One turning vector, and how many ticks it has turned:
The counts run from 0 to 1452.
-285; 131; 104; -398; -276; -17; 39; 77; 305; -580; -1; 155; 63; 80; 146; 145; 375; -140; -59; -15; -70; 334; 172; -382; 110; 30; -257; -100; -366; -169; -318; 8; 21; -152; -50  1378
-243; -119; -280; 56; -4; 105; 133; 330; 433; -148; -2; -152; 311; -213; -33; 21; 234; 269; -372; 333; 364; 334; 54; 159; 172; -147; -66; -44; -421; -25; -440; -96; -80; -101; 167  670
314; -327; -38; 106; 198; 63; 78; 258; -28; -53; -167; 242; 260; -81; -30; 146; 100; 140; -378; -219; 309; -61; 175; -253; 265; -201; -183; 394; -185; 269; -348; -34; 434; 370; -345  38
389; 149; 253; 145; -155; -308; 55; -60; -468; 291; -304; 77; -15; 191; 146; -138; -275; -249; 282; -253; 39; -428; -231; -164; 86; -170; -316; 276; -173; 242; 199; -176; -87; 163; -203  102
-612; -464; 67; -65; -45; -200; 326; 36; 166; 32; -45; 298; 172; 10; -2; -198; -301; 409; 116; 74; -9; 214; -46; 38; -54; -122; 348; 147; 209; 197; 85; 120; 43; 276; -338  1047
494; 250; 64; 79; 146; -6; -52; -140; -458; 96; -198; 18; -204; 69; 169; 180; 14; 124; -273; -96; 210; -316; 38; -4; 198; -48; -217; 209; -329; 113; -70; 97; 579; 53; -496  108
139; 300; 393; -95; -288; -196; -78; -405; -296; -70; -186; 225; -352; 306; 186; 129; 188; -316; 165; -295; -19; -187; -172; -150; 22; 151; -302; -52; -190; 52; 249; -6; -117; -296; -303  12
317; 173; 13; 78; -64; -78; 101; 98; -433; 373; -359; 55; -126; 102; 75; 7; -190; 136; 123; -334; 406; 40; 131; -155; 60; -27; -362; 310; -243; 263; 26; -273; 198; 73; -403  647
-555; 36; -35; -371; -52; 113; 104; 87; 305; 95; 24; 120; 233; 61; 21; 6; -139; 294; 169; 150; 32; 595; 153; -382; 7; 93; -165; 40; -58; -140; -274; -224; 451; 227; -41  136
-50; -84; 274; -152; 23; 234; -18; -522; 126; -354; 41; -115; -136; 117; 208; 75; 192; -334; 185; 29; -426; -298; -146; 89; 99; 136; 259; -201; 571; -300; 358; 282; 72; 9; 25  79
317; -80; -40; 51; -82; -316; 129; 187; -66; 9; -9; 213; 132; -298; 45; 328; 278; 203; -326; 15; 96; -62; -85; 212; 233; -173; -100; 30; -427; -169; -598; 76; 202; -139; -382  1109
543; 183; 183; 328; 201; 238; -108; -155; -386; 284; 175; -60; -243; 108; 295; -48; -89; 264; 233; -214; 125; -339; -187; 75; 24; 143; 277; 236; 91; 233; 271; 56; 198; -358; -74  177
-209; 11; 388; -272; 9; 307; -101; -266; 467; -213; 394; -94; -133; 144; 73; -108; 303; -121; 181; 67; -362; 51; 44; -257; 58; 278; 495; -64; 282; 111; 62; 111; 88; -122; -47  692
-635; 14; 117; -55; -268; -196; 36; -54; 345; -298; -47; 314; 1; -36; 104; 153; 41; -526; 39; 164; -2; 319; -55; -290; -126; 63; -472; -54; -423; -15; -160; -46; 58; 35; -152  837
-79; 65; 492; -263; 35; 645; 74; -320; 258; -43; 340; -414; -108; 312; 69; 116; 123; -45; 299; 40; -279; -110; -101; -137; 227; -23; 399; -101; 125; -247; 210; 55; -171; -152; 55  76
-633; -88; -79; 38; 120; 426; -159; -14; -148; -71; -244; 18; -44; 64; -223; -462; -396; 252; -2; -196; 90; -5; -107; 395; -10; -226; 272; 252; -99; -48; 246; 6; 199; -120; -202  438
281; -384; 41; 56; 212; 69; -72; 121; -21; 149; -129; 9; 248; -140; -138; -388; 57; 314; -37; -476; 56; -255; -107; 168; -46; -251; 513; 197; 316; 142; -89; 211; 7; -160; -256  338
341; 269; 150; -37; 210; 579; -312; -102; -218; -164; -306; -418; -35; 208; 96; 42; 207; -224; 198; -275; 45; -318; -87; 124; 119; -54; -82; 42; 159; -292; 207; 97; -88; -354; 270  4
-269; -36; -191; -52; 95; 266; -233; 85; 251; 162; 282; -65; 283; 66; -298; -462; -138; 537; -219; 152; 190; -12; -185; 296; 237; 7; 349; 144; -14; 73; -238; -132; 272; 155; -27  510
-524; -288; 123; -63; -167; 314; 68; 105; 247; -504; 200; 81; 28; 80; 64; -120; -193; 91; -9; 52; -304; -30; -205; 296; 394; 117; 295; -41; -50; -143; 88; -39; 110; 136; 253  1139
-154; 360; -230; -5; 99; 16; 29; -205; -246; -106; -340; 89; 135; 391; 53; -280; -200; 125; -321; 191; 511; 77; 170; -7; 107; 158; -389; 116; -6; 286; 200; -149; 170; 270; 94  820
-366; 48; -9; -315; 112; 248; 209; -136; 44; -432; -36; -101; 155; 287; 166; -305; 40; 430; -104; 22; -63; 164; 91; 51; 222; 156; 359; -26; 373; 96; 216; 163; 131; 67; 305  519
441; 231; 81; 239; 245; 38; -352; -383; -454; 453; 89; 66; 67; 199; 46; 63; -117; 168; -17; -41; 260; -357; -221; 160; -144; -31; 49; 214; -36; 59; 172; -133; 357; -230; -345  721
13; 124; 75; -358; -107; 62; 4; -39; 444; -187; -209; -91; 38; 38; 65; -126; 521; -382; 57; -312; -64; 185; 260; -576; 31; 249; -386; 0; 229; 88; -331; -2; 81; 196; -93  308
460; 140; 135; 274; -69; -115; 56; -251; -58; 594; -38; -225; -417; -192; 171; 298; 143; -141; -22; 190; 368; -41; -60; 136; 2; 42; -362; -66; -217; 117; -135; -19; 27; -242; -454  21
-443; -122; -54; 70; -190; -196; -3; 283; 332; -428; 265; 338; 126; -47; 219; -221; -69; 204; -171; 309; -71; 218; -86; -46; 246; 194; 32; 198; -489; 212; -248; -85; 325; 151; 51  1208
-376; 196; -233; 57; -92; 343; -195; 65; -35; -302; -375; -175; -258; 219; -87; -415; -175; -235; -205; -105; 393; 78; 91; 323; 75; -12; -268; 221; -337; 174; 312; -99; -97; -112; -40  368
222; -380; 359; -131; 10; 124; -51; 46; 199; 19; 243; 246; 49; -180; 14; 233; 322; 29; 147; -534; -209; -155; -63; -83; 132; -32; 457; 120; 153; -240; -291; 79; 259; -228; -287  863
-151; 145; -82; -97; 234; 421; -173; -14; 133; -150; -453; -250; -81; -47; 47; 54; 251; -433; -8; -239; 254; 203; 341; -291; -202; -149; -448; 27; -46; -261; -87; 160; 75; -92; -164  918
-228; 236; -15; -95; -287; 279; -134; -54; 6; -58; -268; -381; -256; 118; 51; -605; -24; -126; 324; -175; -116; -36; -245; 287; 64; 235; 63; -8; 239; -99; 220; -96; -233; -240; 316  1154
-11; 154; 133; 239; 40; 505; -484; -91; 38; -52; -30; -256; 77; 244; -45; -200; -95; -487; 347; -197; 65; -289; -209; -49; -89; 35; -32; 73; 7; -29; 364; -180; -256; -159; 216  1
-98; -47; 406; -189; 102; 628; -22; -216; 258; -93; 255; -434; 59; 225; 3; 128; 6; -236; 194; 98; -300; -286; -187; 97; 295; 41; 271; -94; 160; -216; 202; 25; -127; 44; 196  75
118; 277; -228; 118; 199; -405; 93; -92; -398; -268; -322; 406; 242; 0; 431; 14; 159; 218; -274; 163; 413; 74; 132; -100; -121; 11; -319; -19; -9; 222; -49; 184; 445; 38; -79  1274
-403; -45; -71; -350; 118; 8; 249; 281; 239; 38; -280; -158; 307; -75; 48; -116; -59; 252; 48; 131; 76; 441; 234; -459; -2; -347; -147; 115; -217; -118; -378; 93; -3; 122; -84  132
-625; -230; 1; 66; -12; 150; -15; 121; 214; 44; 239; 15; 147; -32; -143; -516; -455; 228; 72; 187; -25; -2; -289; 247; 51; -193; 374; 281; -125; 174; 5; -63; -31; 258; -107  1052
-135; 8; -237; 199; -51; -175; 124; 315; 11; 90; -108; 222; -94; -124; 202; 87; 10; 283; -281; 122; 589; 485; 107; 8; 0; 138; -244; 243; -426; 275; -112; -146; 248; -105; -208  122
197; -393; -60; 149; -80; -156; 66; 378; 42; 40; 30; 367; 125; -342; 188; 337; 255; 404; -195; -382; 310; 104; 9; 77; 100; 36; 168; 116; -117; -4; -349; -11; 327; -155; -343  493
